Read these off the array that follows.
1) Report the 5th entry from the end, reading row by row.
2) Report the entry just left of 5945.
3) Report the 3rd smallest entry.
4) Report the 2nd-last entry, reading row by row.
5) Report the last entry in the row that holds the largest entry.
6) Report the 5th entry, reading row by row.
7) Report the bottom-right entry.
8) Report the entry just right of 5612.
6995  7286  6680  7712  6263  5960  6673
7739  6941  5470  7235  7956  6328  2751
5874  6843  4822  6706  7404  6335  3109
5014  6103  4868  6366  6236  4641  4637
5886  6633  5228  5539  5612  6067  3423
7003  6045  5249  5339  5945  5969  4020
6576  5323  5954  5931  5347  5153  5873
6083  5062  6951  4925  5704  6691  6361
6255  5027  5779  4903  4369  5900  5697
6491  4215  5638  4847  3911  6372  6352
7056  4112  5817  4393  3936  7294  6935
7678  3913  5668  3875  3203  7778  5997
1) 5668
2) 5339
3) 3203
4) 7778
5) 2751
6) 6263
7) 5997
8) 6067

B =
[[ -6   0  33 -25  -2 -16 -11 -24]
 [ 12  -4  11  17  -7 -11   8  35]
 [ 24  12  22  -5 -22 -14  -4  30]]
What is the 3rd entry on the main diagonal?
A: 22
What is the first entry in the row that holds the largest entry?
A: 12
The 5th entry in reading order -> -2
What is the last entry of the smallest entry's row?
A: -24
The largest entry in the last row: 30
What is the smallest entry?
A: -25
What is the 1st entry in reading order?
A: -6
What is the largest entry in the first row?
A: 33
The second entry from the end, reading row by row -> -4
The bottom entry of the column that holds the smallest entry: -5
The entry just left of 8: -11

Read these off the grid that follows. Counting starts at 0.
1) Read off the entry just left of the largest entry.
2) Read off the entry at row 0, column 1.
3) Read off the entry directly below the centre entry.
4) Read off the entry at row 0, column 0.
5) Read off the bottom-left entry.
6) Read off the minimum.
7) Read off the entry in row 1 and column 1.
8) Read off the top entry of the column that holds the smallest entry.
[[  9  30  37  28   6 -19 -35 -36 -20   5  27]
 [-20  19  19 -21 -18  21  16 -23 -14  24  14]
 [ 14 -17 -22   7  25   4 -23 -15  17  23  -6]
 [  9  -5 -17 -23 -20 -10   3  16  22  21  12]
 [ -3  16  18   1 -17 -17   0  18  17  -2 -18]
 [-17   0  17   3 -17  -5  17   8 -14 -10  13]
 [-14 -13  16  10 -17  -7  19   4 -20  -2  20]
 [ 11 -12 -23  -8  16  22   4 -19 -21  -1  20]
 [ 26  -5 -30 -24   7  31  23  -9 -32 -23  10]
 [ -3 -29  31  -1 -30  31   1 -31  30   3 -32]
 [ 24  -8 -29 -10  23  24  -7 -29 -11  22  24]
 [  5  13  18  19  19  14   7  -1  -8 -15 -19]
 [ 27   7 -17 -33 -37 -28  -7  15  33  38  29]]
1) 33
2) 30
3) 22
4) 9
5) 27
6) -37
7) 19
8) 6

24  36  30  65  70  96  26  71  81  78  54  83  26
24  36  30  65  70  96  27  71  80  77  53  83  26
24  36  30  65  70  96  26  71  81  78  54  83  26
85  73  80  45  41  15  83  39  30  33  56  27  83
24  36  30  65  70  96  27  71  80  77  53  83  26
86  74  80  45  41  15  84  39  30  33  57  27  84
87  75  81  45  40  13  85  39  30  33  57  27  85
24  36  30  65  70  97  26  71  81  78  54  84  26
24  36  30  65  70  97  26  72  81  78  54  84  26
23  36  30  65  70  97  26  72  81  78  54  84  26
87  75  81  45  40  14  84  39  30  33  57  27  85
88  75  81  45  40  13  85  39  30  33  57  27  85
24  36  30  65  69  95  27  71  80  77  53  83  26
88  75  82  45  40  13  85  39  29  33  57  27  86
Rows and columns are numbered from 0.
Give the top-left entry.
24
The entry in the bottom-right corner: 86
Give the entry in row 2 and column 0.
24
The entry at row 2, column 2 -> 30
Give the entry in the top-right corner.
26
The entry in row 0 and column 2 -> 30
Give the entry at row 1, column 1.
36
The entry just right of 73 is 80
The entry in row 2 and column 1: 36
Give the bottom-left entry.
88
Give the entry in row 1 and column 0.
24
Give the entry just right of 23.
36
Give the entry at row 0, column 1.
36

[[8, -5, -2, -5, 0, 9, 4, -15, 12, 0],
 [-22, 12, 6, 14, 0, -24, -11, 40, -32, 1],
 [8, -24, -10, -5, 28, -31, 8, 3, 8, 6],
 [-17, 18, 8, 11, -12, -1, -11, 24, -24, -2],
 [27, -21, -10, -17, 8, 16, 15, -43, 38, 1],
 [23, -26, -12, -14, 18, -1, 14, -31, 32, 3],
 [-4, 21, 8, 2, -27, 34, -6, -10, -2, -6],
 [11, -10, -5, -7, 5, 5, 6, -17, 16, 1],
 [1, -19, -7, 0, 25, -34, 5, 14, -2, 5],
 [-3, 12, 5, 2, -14, 17, -4, -4, -2, -3],
 [-15, 23, 10, 10, -19, 11, -11, 16, -20, -4],
 [-1, 26, 9, 0, -35, 49, -6, -20, 3, -7],
 [-23, 18, 9, 14, -8, -13, -13, 36, -32, -1]]
Counting starts at 0.
The entry at row 0, column 2: -2
Which number is the entry at row 0, column 1? -5
Which number is the entry directly above the smallest entry? 24
The entry in row 2 and column 0 -> 8
Which number is the entry in the bottom-left corner? -23
The bottom-right entry -> -1
The entry in row 1 and column 0 is -22
The entry in row 2 and column 1 -> -24
Which number is the entry directly below the largest entry? -13
Which number is the entry just right of the smallest entry? 38
The top entry of the column that holds the largest entry: 9
The top entry of the column that holds the smallest entry -> -15
The entry directly below the smallest entry is -31
The entry just right of the largest entry: -6
Which number is the entry directly above the largest entry? 11
The entry directly below 4 -> -11
Which number is the entry directly below 34? 5
The entry in the top-left corner is 8
The top-right entry -> 0
The entry directly below -21 is -26
Which number is the entry in row 1 and column 1? 12
Which number is the largest entry? 49
Which number is the entry just left of the smallest entry? 15

Read these off the row that follows.
1) Read off the entry just right of the centre entry.
2) Read off the entry just right of the smallest entry.
33  24  45  47  41  37  46  26  39  75  44
1) 46
2) 45
